In the data rows, the value 128 means zero.
Here are some rows, each followed by its group. Rows of different groups can look alike.
array([144, 173, 78, 72, 151, 124, 115, 163, 97, 153, 91, 172, 73, 155, 121, 138, 80, 115, 84, 126, 111, 163, 172, 181, 157, 164, 129, 104, 96, 145, 77, 89, 86, 180, 152, 133, 138, 85, 109, 148, 82, 139, 180, 83, 171, 153, 159, 128, 87, 137, 91, 143, 183, 162]) HT
array([156, 146, 91, 95, 126, 125, 122, 126, 88, 161, 88, 165, 102, 165, 125, 124, 93, 120, 116, 114, 83, 169, 171, 162, 150, 182, 116, 101, 75, 124, 94, 78, 88, 170, 182, 117, 119, 96, 104, 150, 99, 120, 163, 90, 173, 163, 176, 110, 136, 157, 80, 140, 157, 172]) PZ
array([129, 137, 147, 156, 85, 104, 131, 104, 172, 102, 141, 100, 154, 91, 139, 141, 160, 119, 107, 104, 136, 100, 95, 91, 118, 104, 135, 134, 135, 174, 130, 158, 143, 89, 104, 112, 113, 144, 158, 89, 184, 157, 98, 170, 96, 134, 101, 151, 115, 103, 167, 117, 107, 119]) CJ
array([144, 131, 106, 113, 133, 127, 130, 124, 97, 149, 104, 151, 114, 163, 127, 122, 107, 125, 132, 123, 99, 154, 157, 149, 152, 167, 117, 110, 90, 115, 111, 92, 103, 158, 165, 125, 120, 109, 118, 146, 106, 113, 150, 102, 158, 152, 161, 103, 151, 155, 90, 137, 142, 159]) PZ
array([121, 117, 160, 161, 86, 119, 132, 104, 169, 104, 150, 95, 169, 90, 140, 130, 166, 126, 131, 111, 135, 100, 91, 84, 106, 96, 135, 143, 148, 151, 152, 163, 154, 79, 104, 109, 118, 155, 142, 94, 189, 147, 87, 172, 90, 118, 100, 150, 133, 111, 170, 113, 92, 110]) CJ
array([163, 162, 81, 87, 123, 119, 118, 131, 89, 151, 80, 172, 91, 163, 125, 129, 85, 116, 102, 110, 79, 174, 174, 169, 156, 184, 119, 98, 71, 138, 83, 75, 79, 174, 181, 113, 123, 87, 101, 147, 98, 133, 173, 86, 177, 169, 179, 120, 122, 152, 77, 144, 173, 180]) PZ
array([95, 50, 177, 182, 153, 152, 148, 94, 123, 140, 171, 92, 176, 147, 135, 107, 164, 152, 216, 167, 153, 103, 104, 92, 102, 107, 114, 149, 157, 54, 192, 148, 175, 103, 117, 153, 123, 172, 137, 149, 123, 68, 89, 146, 103, 91, 109, 88, 214, 149, 127, 118, 69, 88]) FR
array([93, 72, 156, 145, 178, 175, 131, 137, 103, 140, 152, 122, 145, 137, 115, 101, 131, 152, 202, 174, 149, 127, 131, 123, 118, 110, 121, 149, 169, 44, 186, 137, 160, 124, 120, 153, 139, 154, 118, 163, 92, 86, 119, 116, 126, 79, 123, 106, 171, 148, 113, 123, 96, 93]) FR
array([157, 165, 79, 81, 126, 122, 116, 140, 89, 153, 80, 174, 90, 162, 126, 133, 83, 117, 101, 109, 79, 175, 175, 170, 168, 183, 118, 98, 72, 139, 82, 76, 77, 176, 180, 113, 122, 88, 104, 146, 97, 134, 171, 84, 176, 167, 179, 122, 116, 150, 77, 144, 175, 178]) PZ
array([132, 132, 139, 147, 86, 109, 126, 103, 150, 119, 129, 114, 151, 111, 136, 129, 148, 122, 120, 105, 116, 118, 109, 103, 120, 125, 130, 129, 120, 156, 124, 137, 131, 103, 127, 107, 111, 138, 137, 101, 172, 140, 107, 153, 113, 141, 121, 139, 133, 121, 145, 121, 115, 135]) CJ
array([127, 131, 121, 114, 143, 138, 123, 140, 117, 127, 120, 140, 116, 131, 126, 122, 115, 130, 130, 136, 127, 139, 139, 141, 132, 131, 127, 129, 133, 117, 130, 122, 123, 139, 132, 132, 131, 122, 120, 138, 115, 129, 142, 114, 138, 122, 135, 130, 121, 133, 117, 131, 133, 129]) NS
array([76, 64, 184, 178, 162, 156, 149, 124, 148, 112, 185, 83, 169, 111, 134, 113, 169, 155, 194, 174, 185, 85, 87, 87, 90, 72, 132, 164, 193, 73, 194, 178, 188, 88, 78, 161, 128, 178, 148, 131, 126, 94, 90, 159, 84, 71, 81, 116, 168, 120, 163, 116, 74, 63]) GT
array([119, 113, 162, 167, 89, 121, 125, 97, 166, 101, 151, 95, 171, 96, 137, 122, 166, 131, 140, 116, 135, 101, 89, 83, 109, 95, 133, 146, 154, 144, 159, 164, 157, 78, 103, 110, 116, 157, 140, 98, 188, 148, 84, 171, 89, 117, 100, 150, 134, 113, 168, 112, 95, 108]) CJ
array([128, 134, 148, 154, 84, 103, 125, 105, 172, 105, 144, 99, 153, 96, 141, 144, 160, 120, 106, 104, 136, 98, 88, 92, 105, 104, 138, 135, 138, 175, 127, 158, 143, 88, 103, 111, 119, 143, 155, 86, 185, 160, 98, 171, 95, 133, 100, 149, 120, 102, 168, 118, 107, 118]) CJ
array([153, 189, 66, 64, 145, 132, 106, 178, 87, 143, 73, 190, 64, 147, 111, 132, 64, 115, 82, 116, 92, 182, 184, 192, 177, 172, 127, 102, 91, 146, 78, 78, 72, 186, 165, 119, 141, 71, 93, 153, 85, 155, 193, 70, 182, 156, 176, 143, 68, 132, 80, 146, 193, 173]) HT
array([120, 130, 145, 147, 111, 111, 139, 124, 165, 112, 149, 100, 142, 99, 140, 145, 155, 126, 117, 121, 152, 97, 97, 104, 113, 101, 137, 139, 143, 160, 129, 158, 146, 100, 96, 129, 131, 142, 151, 102, 165, 142, 106, 161, 99, 126, 97, 140, 114, 102, 165, 124, 117, 110]) LF
array([97, 97, 158, 152, 157, 127, 153, 124, 151, 121, 172, 91, 142, 120, 141, 135, 159, 138, 147, 154, 182, 85, 95, 107, 101, 94, 134, 146, 163, 115, 150, 162, 166, 109, 86, 163, 133, 156, 159, 121, 121, 104, 102, 154, 95, 104, 86, 110, 151, 112, 157, 125, 113, 86]) LF
array([132, 117, 133, 140, 122, 118, 143, 103, 130, 133, 134, 118, 138, 139, 133, 129, 138, 125, 133, 126, 127, 120, 122, 119, 122, 136, 122, 125, 115, 127, 121, 125, 131, 126, 135, 133, 120, 134, 146, 126, 129, 114, 117, 136, 126, 140, 126, 110, 154, 134, 125, 129, 119, 131]) NS
array([152, 178, 72, 68, 148, 130, 114, 168, 90, 147, 80, 181, 68, 152, 121, 136, 72, 120, 85, 119, 99, 173, 183, 188, 170, 171, 127, 101, 90, 143, 77, 82, 78, 186, 162, 127, 145, 80, 97, 155, 83, 135, 186, 76, 181, 157, 170, 133, 80, 136, 85, 142, 190, 168]) HT
array([107, 87, 146, 142, 153, 168, 121, 130, 101, 130, 136, 132, 145, 137, 112, 106, 125, 149, 189, 157, 124, 141, 135, 126, 126, 122, 118, 141, 152, 60, 175, 127, 143, 124, 135, 133, 131, 146, 94, 157, 110, 106, 121, 113, 133, 94, 139, 118, 160, 150, 106, 123, 97, 113]) FR
array([132, 125, 155, 162, 83, 106, 131, 101, 175, 101, 148, 93, 163, 88, 141, 136, 167, 119, 119, 107, 139, 94, 88, 85, 109, 99, 136, 140, 143, 167, 136, 164, 149, 82, 101, 110, 119, 152, 154, 88, 193, 153, 88, 175, 89, 127, 97, 148, 124, 106, 173, 112, 101, 114]) CJ
array([92, 92, 159, 153, 153, 147, 135, 131, 137, 112, 161, 105, 147, 117, 122, 123, 148, 139, 166, 156, 163, 105, 109, 109, 107, 95, 130, 149, 169, 94, 169, 156, 161, 108, 97, 149, 132, 155, 142, 133, 128, 106, 104, 142, 103, 91, 102, 123, 145, 123, 143, 122, 98, 89]) GT
array([155, 148, 92, 104, 111, 119, 122, 108, 94, 158, 85, 161, 110, 160, 126, 128, 98, 120, 117, 106, 77, 168, 164, 154, 157, 182, 116, 101, 72, 133, 92, 79, 86, 163, 185, 109, 117, 97, 107, 139, 114, 128, 157, 96, 168, 167, 175, 114, 142, 159, 83, 138, 153, 177]) PZ
array([140, 162, 121, 130, 93, 106, 121, 128, 155, 107, 118, 125, 125, 99, 130, 143, 132, 112, 82, 102, 122, 123, 116, 124, 129, 120, 140, 125, 122, 181, 103, 138, 120, 114, 118, 109, 129, 120, 138, 100, 161, 170, 126, 145, 117, 143, 120, 159, 85, 107, 149, 125, 139, 137]) CJ
array([85, 72, 173, 163, 172, 146, 150, 129, 144, 120, 183, 87, 155, 123, 130, 118, 163, 143, 175, 170, 190, 84, 96, 100, 91, 82, 130, 156, 182, 81, 179, 169, 179, 102, 81, 171, 138, 170, 154, 132, 116, 84, 96, 153, 91, 82, 83, 105, 166, 119, 154, 119, 89, 69]) LF
array([144, 132, 128, 138, 92, 113, 118, 101, 136, 125, 120, 124, 142, 122, 129, 129, 136, 122, 119, 105, 106, 131, 124, 114, 129, 138, 127, 123, 109, 148, 123, 124, 122, 117, 142, 105, 115, 128, 125, 115, 160, 144, 115, 140, 128, 145, 137, 132, 138, 128, 133, 127, 122, 144]) CJ
array([125, 151, 119, 112, 143, 127, 121, 158, 139, 108, 128, 133, 106, 117, 123, 138, 119, 124, 99, 132, 146, 125, 129, 142, 134, 112, 136, 132, 144, 147, 118, 138, 126, 132, 106, 136, 144, 119, 126, 121, 116, 150, 142, 125, 125, 119, 116, 148, 85, 104, 138, 130, 144, 120]) LF
array([127, 124, 156, 165, 83, 108, 131, 106, 173, 108, 149, 94, 165, 97, 132, 137, 167, 121, 126, 107, 137, 97, 88, 85, 101, 98, 134, 141, 145, 162, 141, 162, 152, 81, 103, 109, 114, 152, 153, 87, 189, 148, 87, 174, 90, 125, 98, 148, 124, 106, 169, 116, 98, 113]) CJ
array([142, 163, 89, 87, 153, 121, 127, 154, 109, 143, 106, 158, 81, 152, 123, 144, 94, 122, 90, 129, 127, 146, 161, 172, 151, 153, 129, 109, 102, 147, 80, 101, 97, 172, 138, 142, 142, 94, 123, 139, 87, 131, 172, 96, 158, 149, 145, 123, 91, 128, 102, 143, 182, 150]) HT
array([155, 145, 94, 103, 114, 130, 113, 117, 87, 155, 84, 168, 112, 157, 116, 122, 93, 124, 123, 111, 71, 175, 169, 154, 158, 180, 112, 104, 78, 118, 109, 78, 86, 161, 188, 104, 117, 98, 93, 148, 112, 135, 158, 91, 172, 158, 181, 119, 139, 162, 81, 137, 149, 176]) PZ
array([133, 152, 131, 137, 90, 105, 129, 120, 162, 110, 129, 116, 137, 99, 140, 143, 144, 113, 94, 101, 128, 113, 107, 110, 120, 114, 142, 129, 129, 179, 114, 147, 129, 104, 111, 108, 121, 128, 140, 92, 174, 169, 112, 155, 110, 141, 112, 154, 94, 106, 157, 121, 128, 132]) CJ
array([156, 184, 67, 63, 146, 132, 108, 172, 88, 147, 75, 187, 66, 150, 107, 135, 67, 118, 80, 118, 93, 179, 184, 191, 169, 173, 127, 101, 88, 144, 74, 79, 72, 189, 166, 121, 139, 75, 93, 158, 79, 152, 193, 71, 182, 156, 175, 139, 72, 137, 83, 148, 202, 173]) HT
array([128, 118, 150, 161, 90, 111, 137, 93, 158, 112, 142, 102, 160, 112, 141, 131, 159, 128, 130, 113, 128, 107, 100, 92, 105, 114, 132, 135, 131, 149, 138, 148, 143, 94, 118, 114, 113, 148, 145, 102, 174, 143, 96, 163, 102, 135, 111, 132, 142, 120, 155, 116, 101, 124]) NS
array([101, 71, 158, 153, 154, 163, 135, 117, 107, 126, 149, 118, 158, 134, 127, 99, 139, 150, 201, 160, 134, 128, 126, 111, 114, 117, 115, 145, 155, 53, 185, 135, 155, 116, 130, 141, 122, 157, 119, 154, 111, 87, 109, 124, 125, 92, 128, 107, 186, 151, 117, 120, 88, 102]) FR
array([153, 170, 81, 76, 146, 137, 111, 165, 92, 141, 85, 176, 80, 151, 118, 123, 78, 120, 96, 121, 100, 171, 173, 181, 158, 163, 125, 107, 100, 132, 93, 88, 86, 176, 159, 123, 139, 86, 95, 154, 88, 139, 177, 80, 174, 146, 168, 135, 88, 139, 88, 141, 177, 162]) HT
array([117, 125, 136, 132, 149, 116, 147, 129, 147, 129, 154, 106, 122, 130, 137, 141, 144, 132, 116, 142, 168, 97, 110, 124, 112, 111, 133, 134, 140, 140, 116, 146, 145, 127, 99, 156, 139, 135, 162, 121, 120, 113, 120, 144, 110, 126, 98, 114, 130, 111, 148, 131, 138, 106]) LF
array([97, 74, 155, 146, 172, 172, 127, 131, 102, 138, 148, 124, 147, 140, 116, 104, 131, 157, 198, 171, 144, 131, 132, 123, 118, 112, 120, 146, 165, 46, 185, 135, 155, 124, 124, 149, 135, 153, 111, 161, 92, 89, 118, 116, 130, 82, 126, 109, 172, 147, 112, 125, 94, 96]) FR
array([95, 87, 164, 158, 164, 135, 152, 124, 146, 119, 174, 89, 146, 123, 137, 128, 160, 138, 156, 163, 185, 84, 97, 105, 105, 89, 132, 150, 171, 102, 161, 165, 171, 109, 84, 167, 138, 161, 161, 127, 121, 93, 102, 153, 92, 95, 85, 107, 156, 114, 157, 121, 99, 79]) LF
array([160, 153, 87, 95, 119, 121, 123, 125, 90, 165, 85, 167, 101, 167, 122, 126, 92, 120, 111, 109, 77, 171, 172, 160, 158, 186, 116, 98, 70, 132, 90, 75, 81, 171, 186, 112, 118, 92, 109, 148, 106, 120, 166, 90, 175, 170, 179, 111, 133, 159, 79, 142, 164, 181]) PZ
array([86, 79, 169, 163, 168, 139, 150, 131, 146, 117, 180, 89, 150, 123, 134, 129, 161, 148, 167, 165, 188, 85, 95, 103, 102, 85, 132, 154, 177, 90, 166, 167, 176, 107, 82, 169, 135, 164, 153, 131, 118, 94, 99, 153, 93, 88, 83, 107, 162, 114, 154, 121, 101, 74]) LF
array([133, 130, 149, 154, 83, 106, 140, 99, 167, 112, 142, 99, 158, 96, 147, 142, 161, 124, 116, 105, 133, 101, 93, 91, 113, 107, 135, 136, 133, 166, 133, 155, 144, 89, 110, 110, 119, 147, 149, 91, 185, 148, 91, 168, 96, 132, 105, 145, 128, 109, 161, 115, 105, 121]) CJ
array([161, 176, 73, 74, 137, 127, 106, 156, 89, 147, 77, 180, 76, 157, 117, 133, 74, 118, 87, 114, 89, 177, 180, 181, 168, 178, 122, 99, 83, 141, 80, 77, 76, 183, 172, 119, 131, 79, 94, 151, 84, 136, 183, 77, 178, 160, 176, 131, 92, 141, 79, 147, 185, 176]) HT
array([124, 121, 124, 116, 146, 154, 113, 154, 103, 135, 119, 148, 122, 132, 117, 113, 109, 136, 153, 141, 118, 149, 147, 146, 143, 132, 127, 130, 137, 93, 146, 117, 123, 139, 140, 125, 133, 126, 102, 146, 107, 121, 144, 105, 144, 111, 145, 132, 125, 141, 109, 130, 129, 130]) FR
array([128, 145, 111, 105, 154, 115, 143, 144, 129, 140, 130, 131, 98, 140, 130, 143, 119, 123, 96, 135, 152, 120, 134, 150, 129, 133, 134, 121, 119, 146, 96, 124, 121, 152, 118, 152, 142, 112, 148, 132, 99, 121, 147, 120, 132, 140, 120, 116, 113, 121, 132, 138, 159, 127]) LF
array([126, 175, 98, 82, 145, 141, 103, 188, 119, 117, 102, 161, 85, 116, 112, 135, 92, 122, 87, 126, 125, 151, 151, 167, 147, 125, 138, 125, 140, 147, 104, 121, 106, 150, 121, 121, 152, 99, 104, 133, 105, 154, 164, 100, 150, 122, 138, 165, 52, 114, 123, 133, 170, 137]) LF
array([86, 75, 181, 176, 140, 151, 136, 121, 152, 108, 175, 87, 173, 102, 132, 116, 169, 145, 185, 155, 168, 91, 86, 85, 99, 76, 132, 161, 187, 88, 191, 175, 180, 81, 87, 142, 125, 174, 143, 121, 147, 105, 85, 163, 85, 78, 87, 127, 158, 119, 166, 112, 72, 75]) GT
array([133, 129, 153, 164, 83, 105, 139, 101, 175, 102, 147, 93, 162, 94, 141, 140, 166, 121, 113, 107, 139, 95, 87, 87, 105, 100, 138, 138, 139, 170, 138, 162, 148, 84, 100, 113, 118, 149, 154, 83, 189, 151, 87, 175, 91, 131, 97, 147, 123, 106, 171, 114, 104, 115]) CJ
array([136, 156, 100, 93, 155, 128, 123, 159, 113, 138, 115, 151, 89, 141, 118, 131, 100, 121, 100, 130, 132, 142, 150, 163, 149, 140, 131, 118, 120, 138, 96, 112, 107, 160, 130, 141, 146, 102, 124, 141, 91, 139, 165, 102, 149, 137, 138, 129, 96, 125, 114, 137, 166, 139]) HT
array([123, 151, 118, 107, 142, 129, 119, 161, 136, 116, 127, 134, 105, 111, 122, 133, 117, 120, 101, 131, 146, 126, 129, 144, 126, 112, 138, 131, 144, 147, 116, 137, 125, 134, 105, 135, 142, 117, 127, 123, 124, 142, 142, 124, 125, 119, 117, 150, 77, 108, 140, 129, 148, 119]) LF
array([162, 151, 91, 98, 118, 118, 121, 114, 91, 161, 87, 162, 105, 160, 126, 129, 96, 123, 119, 109, 78, 168, 167, 157, 148, 184, 114, 100, 70, 131, 94, 78, 86, 167, 186, 113, 117, 98, 111, 148, 106, 126, 156, 94, 169, 169, 175, 111, 142, 160, 81, 137, 160, 177]) PZ
array([132, 132, 151, 156, 93, 100, 136, 109, 179, 105, 152, 91, 152, 99, 144, 143, 166, 121, 105, 109, 150, 89, 84, 92, 104, 96, 141, 139, 142, 176, 127, 166, 150, 88, 93, 120, 122, 147, 161, 85, 182, 158, 93, 175, 89, 130, 91, 145, 116, 98, 180, 116, 113, 109]) CJ
array([159, 152, 87, 92, 119, 119, 129, 118, 90, 161, 85, 166, 101, 163, 122, 131, 92, 119, 110, 107, 77, 171, 169, 161, 159, 186, 116, 99, 69, 132, 91, 74, 84, 171, 184, 112, 121, 93, 109, 146, 104, 126, 160, 90, 172, 169, 178, 113, 135, 161, 76, 143, 161, 179]) PZ
array([128, 165, 106, 98, 143, 136, 106, 178, 128, 116, 114, 150, 94, 116, 114, 132, 102, 121, 93, 127, 134, 141, 142, 156, 132, 120, 138, 128, 142, 148, 109, 128, 112, 142, 113, 126, 150, 107, 113, 127, 113, 163, 157, 110, 137, 122, 130, 160, 65, 110, 132, 132, 161, 129]) LF
array([80, 70, 177, 167, 172, 151, 153, 127, 144, 116, 185, 86, 159, 117, 134, 112, 165, 149, 186, 173, 190, 84, 95, 97, 93, 79, 129, 159, 187, 76, 184, 172, 182, 100, 77, 170, 136, 172, 156, 134, 119, 83, 92, 154, 89, 76, 81, 108, 167, 122, 160, 118, 82, 67]) GT
array([116, 84, 166, 169, 116, 126, 145, 87, 146, 121, 161, 91, 171, 121, 135, 124, 168, 139, 169, 134, 143, 97, 95, 86, 102, 109, 126, 142, 141, 109, 162, 152, 162, 94, 114, 133, 115, 162, 152, 116, 155, 106, 87, 162, 99, 115, 104, 108, 187, 134, 150, 119, 81, 103]) NS
array([115, 127, 149, 146, 118, 104, 139, 120, 172, 106, 159, 92, 140, 97, 146, 143, 162, 125, 104, 125, 167, 85, 91, 101, 107, 96, 142, 139, 147, 166, 123, 165, 153, 100, 84, 139, 130, 145, 171, 97, 157, 134, 101, 168, 90, 127, 86, 134, 123, 94, 175, 123, 120, 104]) LF
array([127, 134, 144, 153, 105, 108, 138, 117, 165, 108, 145, 103, 143, 100, 136, 142, 154, 124, 110, 119, 147, 99, 96, 102, 108, 102, 139, 137, 143, 163, 127, 157, 143, 100, 99, 125, 123, 140, 154, 98, 166, 144, 106, 162, 99, 129, 98, 143, 115, 102, 166, 121, 119, 112]) NS
array([118, 116, 150, 148, 135, 111, 152, 121, 163, 113, 163, 93, 139, 110, 141, 141, 159, 132, 120, 138, 173, 85, 97, 108, 100, 98, 136, 139, 149, 147, 128, 160, 156, 108, 86, 149, 132, 147, 167, 107, 144, 124, 104, 161, 94, 120, 87, 123, 135, 104, 163, 121, 118, 99]) LF
Which 5 groups are nearest to each row below, nearest first, going by the distance to the group's nearest row?
array([157, 144, 101, 109, 109, 118, 128, 109, 103, 152, 94, 153, 117, 152, 127, 124, 107, 120, 118, 108, 83, 159, 157, 145, 153, 173, 121, 106, 81, 134, 99, 89, 95, 151, 175, 110, 119, 105, 110, 139, 122, 128, 143, 106, 159, 163, 166, 115, 140, 151, 99, 135, 146, 168]) PZ HT NS CJ FR
array([126, 124, 141, 139, 106, 139, 116, 125, 136, 108, 125, 126, 148, 107, 119, 122, 135, 128, 140, 122, 117, 132, 118, 113, 121, 113, 130, 138, 144, 124, 152, 140, 135, 104, 126, 106, 124, 139, 108, 118, 157, 138, 114, 137, 121, 113, 126, 152, 119, 127, 140, 119, 104, 122]) CJ NS LF FR GT
array([100, 68, 182, 184, 128, 128, 157, 85, 156, 121, 180, 75, 179, 119, 140, 126, 181, 141, 181, 147, 168, 79, 82, 76, 90, 91, 127, 152, 161, 100, 173, 169, 180, 84, 94, 149, 116, 177, 166, 118, 158, 88, 75, 173, 84, 102, 86, 104, 191, 126, 158, 116, 71, 83]) NS GT LF FR CJ
Which 5 groups are nearest to each row below, nearest first, going by the distance to the centre of the group?
array([126, 128, 127, 121, 134, 133, 125, 139, 123, 129, 126, 132, 124, 130, 128, 126, 124, 129, 130, 131, 129, 132, 131, 133, 130, 127, 130, 129, 133, 122, 128, 127, 127, 131, 129, 129, 126, 126, 124, 132, 122, 121, 131, 123, 131, 124, 130, 130, 126, 125, 125, 130, 129, 127]) NS LF FR CJ PZ
array([110, 96, 139, 132, 157, 169, 117, 143, 97, 135, 128, 140, 136, 134, 108, 102, 118, 144, 182, 154, 122, 146, 143, 133, 137, 125, 120, 137, 151, 63, 171, 123, 137, 130, 139, 131, 133, 137, 96, 159, 106, 95, 132, 107, 141, 96, 142, 122, 148, 147, 106, 120, 108, 114]) FR NS LF GT PZ
array([147, 168, 108, 113, 105, 109, 118, 141, 141, 122, 112, 136, 110, 118, 137, 144, 120, 113, 83, 104, 118, 132, 133, 138, 143, 135, 135, 118, 111, 176, 91, 124, 108, 134, 129, 114, 129, 109, 129, 112, 145, 162, 134, 130, 131, 150, 130, 149, 88, 116, 138, 131, 150, 147]) NS LF CJ HT PZ
array([158, 143, 113, 123, 89, 115, 118, 107, 119, 145, 101, 141, 132, 138, 132, 130, 121, 119, 115, 99, 86, 149, 143, 128, 141, 159, 122, 112, 89, 147, 113, 104, 103, 134, 165, 101, 110, 116, 114, 122, 147, 140, 131, 123, 145, 159, 155, 128, 136, 141, 110, 132, 133, 164]) PZ NS HT CJ LF
array([156, 145, 94, 100, 114, 130, 114, 116, 87, 158, 84, 169, 113, 159, 122, 121, 92, 124, 127, 111, 70, 176, 170, 156, 161, 180, 114, 104, 78, 119, 107, 78, 88, 161, 187, 105, 120, 99, 94, 153, 113, 130, 159, 91, 172, 158, 180, 118, 137, 160, 77, 137, 151, 175]) PZ HT NS FR LF
array([125, 124, 122, 117, 155, 134, 133, 144, 116, 146, 131, 134, 114, 144, 122, 125, 120, 130, 133, 142, 139, 129, 138, 142, 129, 132, 127, 127, 129, 112, 123, 122, 127, 145, 129, 146, 134, 121, 128, 141, 103, 118, 142, 116, 135, 123, 130, 116, 131, 135, 118, 134, 137, 124]) LF NS FR PZ HT
array([132, 117, 131, 135, 126, 118, 140, 111, 128, 142, 133, 120, 134, 142, 130, 130, 136, 127, 137, 126, 127, 121, 125, 122, 126, 138, 125, 123, 111, 127, 123, 123, 130, 130, 136, 134, 119, 131, 138, 130, 125, 108, 122, 132, 129, 141, 129, 107, 156, 135, 121, 127, 122, 131]) NS LF FR CJ PZ
array([132, 177, 93, 80, 147, 143, 93, 188, 116, 122, 96, 166, 82, 118, 110, 135, 86, 126, 92, 124, 122, 157, 154, 172, 157, 128, 133, 123, 136, 147, 107, 117, 99, 154, 124, 121, 151, 97, 93, 133, 104, 161, 171, 95, 154, 122, 142, 169, 48, 114, 119, 134, 169, 140]) HT PZ LF NS CJ
array([124, 124, 125, 121, 154, 132, 133, 135, 120, 134, 135, 130, 115, 138, 134, 123, 123, 132, 133, 143, 144, 126, 133, 140, 126, 128, 128, 127, 131, 115, 125, 126, 131, 141, 122, 148, 138, 125, 132, 139, 102, 111, 137, 119, 131, 123, 126, 116, 132, 128, 122, 133, 133, 121]) LF NS FR CJ PZ
array([116, 119, 117, 104, 164, 173, 109, 165, 88, 130, 111, 162, 111, 139, 109, 104, 93, 141, 158, 153, 113, 166, 164, 159, 146, 135, 123, 133, 145, 73, 155, 110, 118, 150, 144, 128, 140, 119, 84, 161, 86, 121, 156, 86, 159, 100, 155, 134, 114, 145, 95, 135, 135, 128]) FR HT PZ LF NS
Which 4 groups are nearest to each row below, nearest first, going by the average distance to the group's rows?
array([101, 94, 155, 148, 165, 138, 148, 131, 139, 125, 166, 100, 138, 129, 134, 132, 150, 139, 155, 160, 175, 97, 105, 115, 109, 98, 133, 146, 164, 99, 154, 155, 162, 117, 93, 164, 142, 153, 151, 133, 113, 99, 111, 143, 102, 100, 95, 108, 149, 118, 146, 128, 108, 89]) GT LF FR NS
Which 4 groups are nearest to each row below, nearest first, going by the distance to the group's nearest row?
array([133, 117, 118, 125, 141, 133, 130, 118, 103, 148, 121, 139, 121, 151, 128, 124, 117, 132, 144, 133, 115, 142, 146, 140, 138, 152, 118, 117, 107, 105, 125, 105, 118, 149, 153, 134, 124, 121, 123, 149, 102, 100, 136, 109, 147, 138, 148, 101, 157, 147, 104, 132, 128, 140]) PZ NS FR LF
Which 5 groups are nearest to each row below, nearest first, going by the average distance to the group's rows?
array([121, 119, 142, 141, 116, 144, 112, 125, 129, 109, 127, 128, 148, 111, 123, 116, 132, 131, 150, 126, 117, 134, 123, 116, 123, 115, 126, 139, 148, 111, 160, 138, 137, 109, 127, 111, 123, 140, 110, 126, 144, 132, 115, 132, 122, 109, 129, 146, 127, 133, 132, 117, 110, 121]) NS CJ FR LF GT
array([129, 127, 131, 132, 126, 129, 127, 130, 131, 128, 129, 125, 132, 123, 129, 134, 131, 128, 132, 129, 129, 126, 125, 123, 129, 124, 128, 131, 132, 128, 131, 131, 130, 124, 124, 125, 131, 129, 127, 122, 128, 128, 127, 131, 123, 125, 125, 131, 127, 125, 130, 125, 123, 125]) NS LF CJ FR GT
array([121, 139, 118, 110, 157, 130, 129, 148, 128, 129, 132, 133, 103, 136, 130, 132, 118, 131, 106, 141, 150, 125, 133, 146, 133, 122, 133, 129, 137, 131, 114, 130, 126, 144, 113, 147, 141, 118, 136, 135, 98, 128, 143, 118, 131, 121, 121, 127, 102, 119, 129, 133, 151, 119]) LF NS HT FR CJ
array([120, 118, 125, 124, 146, 156, 110, 147, 104, 129, 119, 145, 124, 135, 115, 113, 111, 135, 153, 143, 117, 149, 146, 141, 139, 131, 124, 132, 140, 91, 149, 118, 125, 136, 139, 127, 137, 125, 103, 154, 105, 119, 139, 106, 144, 110, 144, 131, 127, 139, 107, 127, 126, 128]) FR NS PZ LF HT
array([141, 119, 141, 152, 103, 111, 139, 96, 144, 133, 139, 109, 149, 121, 140, 131, 150, 123, 129, 116, 126, 112, 110, 106, 112, 126, 126, 129, 119, 142, 129, 137, 138, 110, 128, 123, 115, 140, 145, 108, 161, 126, 104, 151, 112, 137, 118, 121, 156, 128, 142, 125, 112, 129]) NS CJ LF FR GT
array([134, 130, 141, 147, 94, 112, 127, 100, 153, 115, 135, 111, 148, 107, 137, 133, 149, 121, 115, 110, 125, 114, 109, 103, 110, 119, 130, 131, 127, 154, 132, 142, 136, 102, 121, 111, 120, 138, 141, 104, 168, 142, 103, 154, 110, 135, 116, 140, 127, 117, 153, 119, 117, 127]) CJ NS LF GT FR
array([130, 118, 141, 149, 104, 112, 139, 98, 145, 121, 138, 109, 150, 123, 138, 134, 149, 124, 133, 115, 127, 112, 112, 105, 113, 126, 128, 128, 119, 142, 127, 137, 137, 110, 128, 121, 119, 140, 142, 110, 156, 124, 105, 151, 114, 139, 119, 122, 151, 126, 141, 122, 115, 127]) NS CJ LF FR GT
